Each path below is one point turned by a fixed rotation once a step. After each direction that follows a path, write how fast that rotation turns it, in degrees a step (0 if it stays still).
Each turn is a multiple of 5 degrees from 10 to 175, or 0.
Each row of a path follows its step; steps can be skipped.
path 1
step 0: [  5   2  35   4  -5  -2 -46  31  -5   5  -5  22  -4   3  27  -9 -10  17
 -29 -53  -1  15  21  -4  16  27   3  -7 -10  -8  20   7 -10 -21 -25  -1
  -5 -13  51  12 -30  14  22  -9 -11   2 -29   6   0  -5  -5  -1   0  -8]
step 1: [  3  34 -18   3  -5   7  -7   9  -8  -8 -20  11 -10  -7  -1  24 -14  50
  12  31  30 -57   4  -9  -8 -21  10  33  -1 -12  17  13 -23   5   0 -18
 -37  -8 -11  27 -11  13  -3  -4 -14  -1   4   8   7   3  -3  -4  18  32]
step 2: [ -1   2 -30   8  17   4 -21  26   0  29  -1  27  -5 -12  22  -1 -14 -19
 -40 -18  20   7  23 -21  11  -2  23 -31 -14  26  -4  30  -9 -33 -30  13
 -17  -8   1  17   4  10 -13 -22   6 -14 -17 -21   4  -6  30  -3 -20 -31]
step 3: [  2  -2  37  24  25   3 -15   7  13 -23 -17   0  -3  -8  28  20   6  20
  26 -19  15 -18   2  17  25 -10  35  35  17 -28  23  20 -44 -15 -11  -1
  -5 -22  -9  12  20   6  -4  -5   9  11 -16  -6 -14  22  -2  -6   4  37]
step 4: [ 30  32  -5   5 -25 -16 -25  34  14 -15   9 -11 -14   0  -4  -7  -5   0
  16  -6  19  -4  25 -31 -26  13   8 -31   6 -12 -17  34   4 -33  -3 -23
 -58   7   4   1 -17   7 -11 -24  -9  -3  -2  10  -2  -1  27  -6  -2 -19]
step 5: [  7  -3  -9   1  28  42   9  20  19  14 -15   5  -6  -5   2  42  15   4
 -20 -16  35   7 -13  -8  13  -7  34   8  23 -28 -19  13 -35   4 -15   5
   1   2 -25  24  22  17   4 -15  16 -15   9  32  15 -14 -23   5 -11  14]
step 6: [  0   2  25   4 -25 -36 -23   1  26  -1  15 -28  -3  12  21  17   0 -16
  -9  -4  26  -5  16 -40 -19  34  18 -10 -20  -4  20  14 -13 -13 -30 -27
 -24 -22  30 -20  26  -4  -3  -2  12  -7 -27 -14  10  22   2   1 -25  13]
step 7: [ 39  27  -3 -24  16  21  10   1  24 -13  -1 -19  -4  17   0   0  -1   4
   5 -31  27 -44   2  13   7 -11  25   2  28 -20  -1  10   0  35  -9 -12
 -30  -4 -18  33   9   3 -27   6 -17  18   9   3  -5 -40  -9   2 -20  -9]
step 8: [  7  16   7  -7 -17   9  -9  -1  14 -18  13  14  23  13   0  41  24 -16
 -21 -13  32  41   7  -1 -22  32  14  -4 -29  22  -9  29 -31   1  -3   1
 -20  10  29  18 -26   6  -9 -23  35  -6  -7 -11  11  12  -1  29 -23   0]
step 9: [ 43   3  -6  -4   5   9  -6  22   5   3   4 -20  -4   3  22  47 -11  30
 -11 -22 -11 -19   8  15  19   3  20   6  11 -44  34   8   6  37 -24 -19
  -8  -3  32 -12   8   0  -6  18  -5 -15  -6 -13   3  -7 -28 -12  21   8]
step 10: [ 11  36 -53 -23 -23 -28  -8 -14   4  -8  -3   7 -13  29   3  24  22 -15
   5 -16  40  -5  17 -19 -21   3   5  11 -29  -3  11   2  -7 -15  -5   3
  -6   0  -6  38 -18  11   3   3 -29   5 -29 -13   1   6  10  22 -17 -13]
step 11: [ 21  -5   3 -13  27  14  11  36   9  10   2 -12  21 -21  32  19 -16  11
 -29 -35  10  -9  -9   9  19  -7  18  24  10   9 -17  14 -23  34   3   0
  -8  20   1   7  -4  20   0  -9  21   9 -35 -48  33  -2   7  12  24  -5]
Directions:
[  7   3   8   4   4   6  -1   1 -10  -1  -3   5  -5   1  -5  -3  11   2
   3  -6  -4   9   5   3  -2  11   0  -1  10  -2  -9   7  -2   4   7  -1
  -5   4  10   3  -4  -7  -3   3   0   6   7  -2  -7   3   8  -1   4   6] | 85
[ -5   1  -9   2   4   7  -2  -4   0   1  -4   2  13  -7  -1   6  -6   0
 -14   4  -2   2   2   2   3  11   4  -8   3  -4  -2   9  -2   5   4   6
   1  -2  -8 -15  -1  -3  -2   1  -1  -2  -5   3   0   3   4   7  -2   5] | 115
[  5  -3   0   3   1  16   4  -2   0  -4  -8  -5  -4   1  13   7  -3   0
  -3  -2   3  -9  -6   5  -2 -12  -3   6   9   4   3  -1  -6   0   6   0
   1   7   5 -10   5   0   2   3  -1   3   2   5  -1  -9   5  -3   4   1] | 175
[  2   8 -15  -6  -4   0  10   0   3   5  -1  -5   6  -4   0  -7   3   1
  -1   2   2  -5  -6  -7   0   0  -4   2   1  -1   0   3   4  -3   5  -2
  -6  -5   4   6   1   4  -8  -1  -4   2   5   8 -19   2   3   7   4  -6] | 125
